In the data rows, the value 128 means zero.
A hidden rule labels the rows of this table. It goes by one to three of the table's principal directions, not those with the most spread.
[ 96  81  94 119 118 127 124 153 167 118 117 132 117 127 141 148 119 140
 117 121 166 189 131 147 111 129 122 137 122 112 134 150 136 142  92 162
 134 131 113 166  95 173 132  98 132 129  97 191] f
[110 125  82 133 126 155 121 129 126 139 131 134  94 146 129 131 112 166
 139 111 109 135 132 130 103 111 156 124 106 107 114 125 122 133 118 156
 160 130 134 133 113 126 125 113 118 138 102 165] e
[119 125 125 113  73  79 126 134 138 128 150 131  89 142  87 161 170 117
  86 143 156 158 123 150 124 105 139 113 146 163 116 104 181 155 139 128
 118 131 132 117 105 125 149 133 145 107 119 147] e
[171 106 116  81 132 111 151 104 125  82 123 122 175  53 175  96 116 110
 142 178 148 109 158 131  78 212 100 149 134 140 142 147 126 131 112 124
  80 159 168 122  77 178 135 154 185 111 134  91] d
[151 122 171 105 139 103 137 137 152 106 119 126 165 104 144 136 129  96
 111 145 149 133 123 138 125 158  95 136 135 134 143 125 123 129 126 122
  92 117 125 135 119 155 134 154 140 116 153 107] e
[137 127 145 126 125 116 130 108 142 109 124 126 143 123 139 128 138 122
 144 139 159 128 122 125 165 139 108 125 133 120 163 148 134 140 112 104
 109 117 125 135 133 163 133 111 139 115 138 100] f
[116  87 102 123  69 104 123 120 181 130 139 129 105 136 121 132 147 133
 124 150 200 172 132 145 172 120 132 107 150 134 164 155 196 158  80 131
 114 151 122 169 111 190 133  58 147 111 111 164] d
[224 183 193 114 127 110 161  55 146  90 131 147 175 124 134 110 164 129
 139 167 119  27 108 106 142 162  87  88 129 138 141 125 127 158 161  97
  83 121 166  98 129 131 132 145 150  86 170   0] e
[ 94 113  76 143 128 156 127 149 124 164 107 122 105 135 125 115  91 160
 153 100 111 160 145 128 117 112 165 117 128 113 113 132 119 101 109 153
 147 145 121 153 126 119 115 119 120 157  90 184] d
[133 133 145 151 114 122 122 111 142 137 140 109 132 144 129 111 142 115
 147 134 143 106 116 102 197 123 107 130 153 136 145 144 143 139 123 100
 128 143 124 139 179 137 114  65 138 131 146 106] e
[120 117 148 141 130  98 131 130 127 128 119  97 157  82 149  96 120  71
 155 147 141 130 141  97 131 162  79 161 178 164 108 129 123 119 158 104
 121 147 124 118 166 142 115 120 176 165 137 125] e
[127 169  63 147 141 188 126  96  68 152 147 148  84 137 129  96 109 203
 177 109  59  71 134 115 107 106 195 112  77  92 116 127 103 116 120 131
 176 125 161  89 115  96 129 133 106 141 108 119] f
[154 162 127 140 127 143 142  91 121 128 135 156 123 148 115 108 145 161
 135 139 104  71 127 111 138 124 140 107 114 133 119 133 130 130 139 122
 130 127 151 104 127 102 120 126 123 114 122  77] f
[102 112  74 135 152 194 123 137 102 134 116 147 111 159 125 142 103 190
 142  87 104 152 139 146 111 101 181 113  80  77 141 158  98 109  92 164
 160 124 114 163 101 108 126 115  76 119  97 162] d
[113 115 152 112 163 116 114 164 127 111 120 111 148  98 161 150 109  93
 118 117 135 160 112 140 104 145  99 164 120 110 134 113  96 128 125 127
 129  97 108 126 129 155 144 164 126 144 150 156] d
[150 137 142 119 149 158 124 102  80 118 111 144 157 122 123 123 114 133
 138 118 115 118 141 144 112 134 150 114 113 110 157 143 110  99 133 116
 111 133 124 116 115 101 128 173  90 111 131  99] f
[132 102 150 138 125 117 130 117 185  92 139  96 149 142 155 133 148 100
 136 148 176 122 123  99 194 147  61 158 149 129 158 162 137 170 115 118
 130 130 123 173 167 184 112  28 161 113 151 101] e
[146 143 128 114 170 168 126 117 104 119 115 142 146 116 159 120  97 158
 154 109 100 115 126 137 110 150 149 122  84  84 156 134  89 110 100 133
 123 115 131 134 116 133 129 162  94 123 139 120] d
[109 141 111 140 159 147 124 143  81 132 132 126 117 131 119 138 121 131
 117 115  90 109 129 124  89 102 140 144 114 124  91 108  98 119 169 130
 169 100 126  88 128  82 139 167 116 143 122 123] f
[142 116 142  99 147 140 124 123 117 110  96 121 161 110 147 139  94 121
 147 112 136 162 140 152 104 154 130 122 120  97 167 137 103 109 110 133
  97 132 116 154 109 150 129 166 111 120 131 135] e
[ 93 103  66 144 122 170 120 131 136 137 125 139  94 139 136 123 107 177
 155 100 123 161 138 131 110 113 156 129 101  95 127 156 121 131  93 166
 166 144 126 155 106 148 118  80 114 142  86 194] e
[153 117 127 112 128 146 120  98 133 115 124 146 148 108 154 104 111 138
 144 139 147 124 135 140 128 160 133 127 114 107 170 155 136 122  89 127
 103 152 137 134 107 163 121 123 116 117 129 129] f
[182 147  85 104 150 180 151  81  65 122 120 168 153 112 130  85 106 181
 139 145  75  56 162 135  57 162 180 100  95 122 117 144 108  92 131 144
 110 166 173  98  71  72 121 186 109 103 106  70] f
[103 137 219 182 138  95 107 155 209 133 145  92 137 153 151 130 156  64
 132 117 156 127  76  73 247 117  32 180 161 140 134 127 122 161 134  96
 150  99  91 151 246 170  99  25 142 164 183 136] e
[102 110 124 130 114 118 115 156 115 167 124 108 120 139 104 140 116  98
 119 124 136 168 143 142 130 100 153 115 164 149 118 107 150 107 145 132
 136 136  95 151 151 100 128 133 114 147 127 168] e
[ 98 104 160 146 105  79 120 162 193 134 131 103 122 132 130 143 151  84
 109 132 182 171 103 116 189 119  76 145 169 151 128 125 159 155 121 116
 126 119 100 154 172 170 126  74 156 144 141 163] f
[164 155  62 121 119 179 144  68  36 137 139 181 120 139  93  91 131 194
 139 143  62  51 165 134  53 124 206  91  98 138  93 147 120  95 153 144
 136 173 172  75  67  34 126 167 103 104  83  74] e
[ 96 106 150 136 140 121 120 173 161 130 108 125 129 135 123 156 121 109
  97 102 146 183 117 139 128 114 107 146 131 123 123 122 121 124 127 144
 131 111  98 147 133 137 124 137 113 140 122 179] f
[117 130 202 128 123  78 106 160 138 138 140 106 142 104 128 140 141  51
 106 132 156 159 105 135 168 127  94 156 158 151 147 101 144 124 137  91
 109 110  98 118 171 146 137 145 128 146 178 148] e
[ 90  82 102 128 125 128 117 159 131 115 139 117 119 127 130 152 137 117
 105 127 160 172 132 141 129 117 121 154 127 126 134 149 138 142 110 140
 149 127 109 152 117 145 139  91 129 122 120 169] d
[126 153 179 135 153 129 129 141 168 115 114 130 126 178 126 172 140 140
 117  92 122 142  94 124 168 111 107 118 105 102 141 114 102 145 123 136
 127  80 106 159 159 130 123 123  97 112 148 120] d
[148 158 131 137 112 130 130  97 116 143 157 146 119 112 136  73 142 140
 154 152 109  78 133 104 165 157 144 133 122 151 134 136 147 116 103 105
 114 159 159 107 147 124 109 104 138 131 142 109] d
[108 108  96 124 111 125 134 140 147 142 117 122 108 148 114 141 117 135
 124 130 134 160 151 134 106 116 144 114 146 141 105 117 144 129 136 159
 138 135 121 158 117 124 121 117 138 134  99 161] e
[101  72  93 112 109 107 129 146 166  97 122  94 122  98 151 147 126 119
 132 136 199 194 136 143 146 144 105 142 139 112 168 154 157 160  82 126
 119 129 124 171 103 216 147  88 171 116 118 165] d
[179 148 199 103 142  83 133 105 123 109 120 107 186  95 146 121 128  56
 124 168 137  87 125 119 114 168  75 135 171 160 127  97 124 130 184  92
  89 120 131  95 152 129 133 183 157 130 173  56] e
[136 181 205 158 126 103 121 135 143 152 136 134 119 156  97 131 154 100
 104 110  96 100  94 105 160 103 104 134 141 157  96  85 124 125 176 109
 128 113 123  89 185  83 110 149 114 146 154 115] f
[153 154 190 146 129 101 129 104 143 132 129 131 160 149 122 114 150  88
 125 153 129  79 113  98 167 130  83 134 165 162 113 126 125 128 171 101
 115 123 119 106 177 104 110 113 136 136 149  68] e
[151 131 178 135 140  92 145 123 137  93 123 119 177 106 135 126 164  90
 110 150 157  97 103 108 164 148  60 143 152 148 133 148 121 144 149  86
  99 116 129 105 147 136 139 129 160 111 155  53] f
[157 162 184 141 138 101 134 114 127 109 138 125 149 126 118 129 158  92
 103 144 116  68 104 104 130 124  77 148 142 151 102 109 116 146 190  97
 127 105 142  67 148 106 132 154 148 126 154  57] f
[128 119 142 150 110 120 128 117 173 127 126 127 133 134 135 116 141 130
 143 129 164 130 109 113 189 125  98 124 140 121 153 160 143 146 102 113
 120 134 121 146 149 170 120  67 140 128 130 124] d
[109 139 160 138 105  96 121 143 157 132 149 133 102 146 114 140 166 116
 107 126 144 149 108 121 184 123 117 139 130 151 134 119 155 141 108 116
 118 122 122 135 156 135 122  99 129 121 142 151] d
[136  90  92 121 111 126 136 115 141 119 127 105 145 122 143 117 123 122
 141 152 154 122 142 119 119 143 107 127 158 135 123 157 137 146 128 139
 130 165 134 155 121 148 125  72 163 127 114 118] d
[149 166 183 137 162 115 145 131 135 105 130 123 150 115 139 139 147 117
 131 126 113  89  97 111 153 128  90 131 111 115 134 114  95 143 147  96
 126  69 131 104 147 139 147 155 138 121 173  61] f
[135 146 183 127 128  92 126 138 179 108 139 123 126 152 136 159 162 109
 101 126 141 125  87 114 165 132  77 141 129 135 126 108 128 167 131 124
 120 101 123 135 160 147 128 106 137 117 158 118] d
[ 97  95 139 131 108 112 113 157 197 134 122 101 112 153 139 152 125 117
 129 110 178 198 116 131 193 125 108 134 144 117 164 137 152 147  78 138
 120 132  99 201 161 187 114  57 130 131 132 192] e
[149 116 180 109 124  78 134 132 169 102 121  92 165 102 148 131 136  66
 116 158 173 135 126 119 157 168  65 149 171 154 146 119 145 146 137 103
  86 129 128 141 152 173 126 126 173 121 161 101] f
[123 173 100 140 116 158 119 109  73 174 146 135  79 161  93 122 120 169
 158 107  75 105 137 133 137  82 210  88 107 116 129 100 135 106 133 120
 155 121 135 111 139  78 131 147  92 134 125 128] e
[134 178 124 138  84 109 128 122  52 176 171 141  80 165  44 133 176 126
  86 136  67  78 130 130 107  70 190  96 146 192  63  75 162 114 201 116
 148 147 146  63 137   2 138 170 113 122 129 100] d
[127 129  70 121 126 152 136 112  96 135 130 150 111 133 123 113 118 168
 136 138 102 108 152 131  83 129 169 117 113 130 103 133 126 116 128 150
 141 143 148 114  92  99 128 140 126 126  92 128] e
[118 129 182 111 139  79 119 161 149 112 134  97 138  98 153 146 131  64
 114 136 144 156 116 124 134 157  80 173 145 147 129  93 123 139 137 111
 112 103 119 125 155 163 133 151 156 143 167 147] d
[183 150 244 108 189  94 142 122 164  59 114 132 214 105 173 163 155  73
 104 145 149  90  74 121 133 164  25 140 119 112 149 123  79 165 161 101
  97  54 107 114 146 162 154 168 128 101 202  29] e
[126 123 115 123 172 152 118 137  86 101 143 103 142  85 168 123 112 119
 138 125 118 107 123 124 115 145 116 169 101  96 148 133  97 135 122 108
 152 108 138 105 128 149 147 143 132 132 156 115] f
[139 116 153 129 128 104 135 121 152 107 117 121 161  91 151 102 130  94
 133 148 153 125 131 109 133 172  75 158 153 150 127 144 127 129 131 115
 100 150 138 120 136 158 113 119 165 137 130 117] f
[130 112 132 113 146 126 139 140 136 110 104 118 152 116 138 136 111 116
 121 127 134 147 142 133 103 150 111 138 133 127 126 129 111 119 133 140
 112 127 126 143 114 136 124 153 138 125 121 128] f
[112  61  94  96 144 129 125 144 158  62 120 111 147  91 177 163 122 130
 117 134 204 185 124 157 118 156  91 155 105  79 185 174 129 171  70 136
 124 108 120 166  75 227 161 102 149  96 124 150] f
[131 176  93 167 113 182 126  99  91 170 155 183  74 195  75 110 154 209
 120 104  60  64 118 116 136  70 200  87  88 128  92 128 136 117 137 145
 170 143 147  94 131  34 112 110  70 119  99 117] e
[117 114 100 132 103 103 128 135 108 136 143  95 117 115 116 125 136 102
 126 144 129 121 136 117 108 118 117 143 165 158  92 119 138 139 164 121
 145 150 138 107 132 115 137 114 171 146 119 128] d
Which label does each new row get?
[119 107 127 114 113 104 134 142 133 125 122  97 132 107 127 127 126  99
 127 140 156 164 152 131 143 150 124 135 157 152 141 123 154 123 119 118
 102 147 129 154 135 147 125 129 157 123 132 142] >> e
[150 121  96  90 166 166 135 127  90 105 119 119 146  81 164 130  88 157
 150 122 121 128 140 160  91 151 164 112  82  70 178 132 105 120  89 126
 119 108 142 137  79 164 160 184 115 107 146 113] >> f
[136 150  98 126 136 174 123 108  77 150 135 161 110 160 105 126 115 168
 131 116  68  99 146 139  71 105 190 104  99 122 100 116 111 104 151 160
 156 139 133 113 108  56 120 155  79 127 108 131] >> d
[116  92  92 114 122 113 135 146 127 117 127 116 134  90 140 119 121 112
 113 152 148 143 148 133  89 150 116 153 145 147 108 134 138 130 130 137
 126 147 140 121  96 145 136 135 167 135 110 145] >> f
[122 135 174 145 116 100 122 138 156 144 135 119 130 146 117 126 150  92
 114 135 145 131 117 112 187 123 105 132 159 161 128 116 154 130 136 109
 118 128 110 140 183 121 112 101 129 134 151 128] >> e
[138 115 205 138 144  81 129 132 169 122 106  83 197  85 170 104 110  31
 163 155 161 131 128  93 157 172  35 167 197 158 128 129 107 123 164  96
 104 127 101 141 194 174 109 106 178 173 168 105] >> e
[133 170  97 144 123 146 133 118  38 171 143 155 102 119  77 101 128 145
 120 131  54  72 148 130  59  89 194 107 123 159  63  92 125  88 195 122
 158 136 151  42 105  26 139 211 112 149 108 105] >> d
[167 109 152  89 154 115 140  99 163  57 111 118 184  95 188 135 123 115
 144 157 179 122 124 131 135 193  68 146 118  97 186 163 109 158  93 114
  83 110 139 149 101 215 139 122 161  93 149  73] >> e
[138 144 146 151  77 111 122 114 131 157 166 153 104 153  79 112 175 120
  96 146 127  97 120 124 161  96 143 114 146 174 111 126 179 132 145 117
 130 160 136 102 142  87 118  93 118 121 133 121] >> e
[112 125 150 140 118 105 116 146 167 136 136 107 117 126 143 127 133 105
 132 122 144 147 107 111 164 132  96 149 144 134 128 118 136 146 117 122
 132 129 119 141 167 161 119  89 145 150 143 162] >> d
[114 133 135 118 140 131 109 151 130 150 144 116 114 117 156 126 101 110
 146 121 103 144 130 128 110 140 139 149 119 124 121  95 114 120 119 146
 147 122 118 144 150 140 121 127 118 162 152 182] >> d
[130 168 114 165 120 166 126 107 116 162 144 151  91 179  98 115 140 180
 143 104  82  82 114 110 157  81 168  96 106 117 112 126 127 127 134 132
 164 129 136 117 153  79 114  96  93 131 120 115] >> e
[138  70  94  81 121 123 140 135 150  94 102 108 157  64 166 113  95 121
 133 146 181 183 165 154 100 199 121 140 135 120 172 155 149 123  70 141
  73 174 147 174  74 203 128 140 166 109 113 161] >> f
[139 146 202 133 113  78 123 139 153 129 134 121 138 128 107 135 158  69
  88 138 141 126 110 118 155 132  85 145 163 174 115  96 150 133 164 104
 101 129 123 104 165 115 118 148 140 130 157 117] >> f
[121 117 168 129 128  94 124 150 166 119 117 109 143 132 128 149 135  84
 101 130 155 150 115 123 139 129  79 148 158 145 119 114 130 142 151 125
 119 116 111 133 150 142 124 127 144 135 138 134] >> f
[112 132 133 160 101 124 114 122 144 139 154 119  99 160 109 126 159 123
 122 123 136 120 114 104 181 103 115 139 142 145 122 133 155 151 134 119
 153 144 126 129 172 120 112  59 129 131 131 140] >> e
[146 133 129 119 161 153 128 103  93 111 116 129 160 139 141 141 114 134
 151 129 118 104 130 134 112 123 131 115 116  97 147 144  90 123 143 122
 137 101 114 128 122 117 141 141 106 117 136  77] >> e
[ 91 107  78 140 107 139 119 155 112 152 150 114  86 129 108 133 130 143
 121 118 133 155 136 141 139  91 169 125 124 125 129 128 157 130 109 131
 160 133 125 136 121 127 142 103 125 133 118 173] >> f
[121 123 144 124 149 115 125 140 135 119 118 115 144 117 145 137 114  98
 125 134 131 134 130 123 107 137  99 153 140 131 114 113 109 129 153 128
 134 106 117 119 135 139 129 148 141 146 133 129] >> f
[181 196 144 138 144 167 132  68  71 136 140 189 133 157 102 100 143 174
 127 131  58  26 120 119 106 116 167 100  90 126 109 126 105 105 161 119
 129 129 158  57 116  43 119 176  79 110 126  48] >> f
[ 52  41  99 147  97 111 101 194 167 150 113  89 114 112 124 142 108  84
 110 105 198 247 138 145 146 107 109 164 174 135 134 153 161 124 101 145
 143 163  82 180 139 175 120  69 141 165  96 254] >> d
[133 142 126 134 150 156 125 136 104 152 124 119 130 132 127 120 101 134
 139 111  91 110 132 127 118 114 152 120 121 114 122 111 107 106 141 131
 144 124 125 127 143 100 123 149 106 143 138 125] >> f
[125 108 144 137 127  89 137 137 157 102 129 108 154 106 147 123 152  91
 117 153 164 120 112 103 150 149  58 163 160 151 114 147 127 153 140 108
 120 128 129 118 144 157 131  94 180 133 134 103] >> f
[ 81  85  81 133  96 105 130 166 147 129 143 110  96 118 122 143 146 127
 113 132 163 179 130 134 134 114 126 142 141 142 115 141 156 149 105 140
 147 136 122 151 113 156 144  80 161 133 107 182] >> e
[155 124 116 100 119 118 147 112 127 103 120 128 142 120 129 132 132 140
 125 145 136 119 140 138 109 151 128 115 127 128 137 137 129 133 120 131
  96 139 151 132  89 138 137 146 150  99 119  93] >> e
[146 143 171 142 100  81 142 122 158 139 128 107 137 122 110 110 149  82
 122 154 141 107 129 101 159 135  90 125 184 181 105 104 158 135 172 102
 106 142 136 114 168 124 114 123 173 140 143  95] >> f
[ 77  88 102 114 117 127 100 164 155 120 128 102  90 123 147 171 106 128
 135  95 169 226 125 159 132 116 137 147 110  85 171 126 138 149  75 146
 145 111 104 174 112 203 143 104 122 135 121 228] >> d
[130 134 160 124 125  93 121 134 129 136 135 114 141  89 145 108 126  80
 135 149 139 128 126 120 137 153 105 149 154 154 127 108 138 121 136 101
 111 129 127 109 152 147 129 145 152 152 154 132] >> f
